One turn moves each row of this set onto another row. After a few examples, where does it send each row asked below?
K_801:   61   71   51 -232  312   14 -344  102  -45  -12    6  -42  -20  169  184  192  153   28 -235 -100  -85
K_420:   46  -96 -184 -128 -172  146  -30  -78   18 -139  -73 -347   32 -232  240  107 -270  -24  389  -17 -124
K_918:  -95  -17   50   53 -308  157   84 -231  -48 -174  104 -282   52  166 -323 -116  104  116   26   50  -11
K_812:  -62  -77   79   69 -264  147    0 -204  -81 -243   38 -453  -31  166 -289  -95  169   65  121   27 -127
K_460: -123 -246 -162   70   -5  210 -133  181  -32  137  -85 -210 -366   41   55  222  142   67 -198  257   77
K_375:  -15   -7  127   22  340  212  -60  -63 -187  113  -18  124  133 -125  -22   11  -86 -249   34 -229   32
K_716:   46  -98  -54  170 -267 -267  -84  295  -96  134  -19 -383   53  100   -7   67 -246 -241    9   69 -219
K_73:   91    7  -30  137 -228 -338 -116  259 -149   44    9 -230  133  161   -7   51 -280 -260  -35   -6 -138
K_714:  118  -50   59 -305   18  181   83 -265 -105  136  115   16  251 -135    5   -2 -128  -26  217  -83 -190
K_697:  118 -257  120  -67  112  327  -19  -76  -46  195 -312 -510   25   38  -24  -63 -148  -79   57   36 -166
K_996: -169   94 -172  115 -182   -8  -94  110 -103   -9  253 -127 -381 -272  -47  236  127  167  -56   21   45
K_860: -134  109 -122  116  -91  -68 -194  137 -130 -164  216 -209 -397 -229   -5  249  212  120    5  -95  -28
K_535:   74 -115   81   57  187  336 -119  -18 -386   65 -214  -30    5 -157   86  138 -209 -247  106  -94   10
K_827:  252  -96  113  -82   42  289 -173 -145 -263   56 -286 -244  178   87  -54   72 -287  -62  -41   -2  -55
K_27:  -16 -125 -133   60   24  152 -407  102 -238  -67  -27  -29 -238   92  -23  364  128   21 -193  126   51
K_386:   53    2  -67   84 -241 -370 -114  250 -150  -14   61 -275  133  132  -71   52 -275 -220  -20   52 -125
K_437:   84   74 -188 -167 -167   92  -69 -141   -9 -172   54  -58  201 -197  158  121 -317    2  274  -70  -28
K_141:   99  -71  -39 -112  106  210 -456   74 -219  139  -72 -136 -111   78   99  378   24   62 -192  119 -194
K_282: -113  136  -98   62  -36 -108  -78  202 -107 -236  139 -219 -412 -182  152  148  181  122  -20 -150  117
K_720:  -45  169   65   -6  -17   44    2  166 -237 -112  146 -124 -384  -92  184   52  203  209 -103  -35  179
K_196:  -47  -76  -60   90 -199 -359   21  290   31  116   73 -410   50  100  -98  -45 -177 -218    0   88 -177
K_203: -104  150   26   50  -82  100   26  114 -177   87  261  -68 -363 -175   34   78  228  232 -153   63  122
K_392:  188  -86   41 -320  -47  225  118 -176 -220   35  -75  -92  167  -80  197   23 -240  -15  263  -54 -115
K_281: -129 -130  119   41  374  248   85   -7   14  258  -12 -110    6 -184  -24  -87   45 -256   89 -156  -67
K_642:  -24  108  101   51   21   34 -170  152 -270 -170  151 -248 -443 -130  122  135  300  154   -1  -56   -5
K_653:  -58  -81 -159 -127  -49   90   30 -108  250  -31   96 -379   53 -264  125    0  -97  -47  383  -79 -237
K_415:   29 -136  180  -92  278  163   28 -147  156  218  -93 -356  172   65 -141 -152   17 -105  -10 -110 -170
K_770:   20  -97  -71  117 -262 -302  -58  285 -114   66   13 -411   23  105  -79   43 -259 -215   18  143 -165
K_912:   68 -137   85 -270   87  160   73 -220  -23  133   81 -221  137 -152    4  -18    2  -60  322 -114 -346
K_929:  -22 -159  -50 -119   92  267 -146  126   14  355  -87 -246 -206   27  159  212   52  130 -247  238 -128
K_724:  -70    0  -49  -10  222  -40 -302  121  -40 -159   80   42 -142  172   -2  184  280  -31 -232  -78  100
K_12: -157  124 -147   55 -149  -46   54  188  -68  -76  162 -118 -387 -212  130  112  100  190 -106  -15  199
K_760:  143 -196   88 -294   31  215   92 -126 -139   39  -97 -319   51 -104  200  -19 -102  -55  376  -85 -265
K_713:   11   17  -19  121 -172 -383  -27  259   16  121  114 -227  178  155  -33  -37 -198 -256  -71  -38 -154
K_485:  -56 -257   83   80  222  384   19   46 -170  221 -218 -263 -135 -222   72   39  -90 -228  173  -33  -82
K_230:  147   36  168 -130  204  147 -127 -214  -85   72  -66  -78  331  126 -159  -43 -121 -102  -86 -156  -62
K_168:  -62  -29   20 -232  311   87  -27  159  173  226    2 -162 -115  135  230   26  154   89 -278   35  -35
K_556: -199 -136  -72  -17  216   32   -8  211  170   41   15 -152 -272  121   87   39  303   18 -227   45  115
K_941:  -49   67 -144 -152  -43   33   -7 -192  208  -46  219  -93  228 -235   35   28 -129  -33  280 -140 -129
K_360:  -24  -87  -46  172 -207 -312   16  283   57  197   76 -378   62   95  -38  -21 -174 -258  -11   47 -219
K_525:  -20    4  -45   58 -171 -401  -25  266  -23   45  133 -271  151  140 -100  -51 -183 -229  -49   27 -142
K_186:  -21  -58   92   32 -265  118   37 -143 -149 -360  -72 -418  -36  216 -136 -106   88   73  115  -21  -11
K_750:  -19   10   70   25 -304  135  116 -174 -127 -288  -12 -272   40  222 -171 -143   24  140   13   10  101
K_984:  -89   81   48   84  -60  103 -146   86 -216   24  267 -203 -415 -205  -41  181  296  173  -56   41  -66

K_750 moves to -> K_918
K_713 moves to -> K_360
K_415 moves to -> K_697
And these:
K_168 moves to -> K_929
K_724 moves to -> K_556
K_485 moves to -> K_535
K_642 moves to -> K_720
K_770 moves to -> K_386
K_912 moves to -> K_760
K_437 moves to -> K_941
K_996 moves to -> K_860

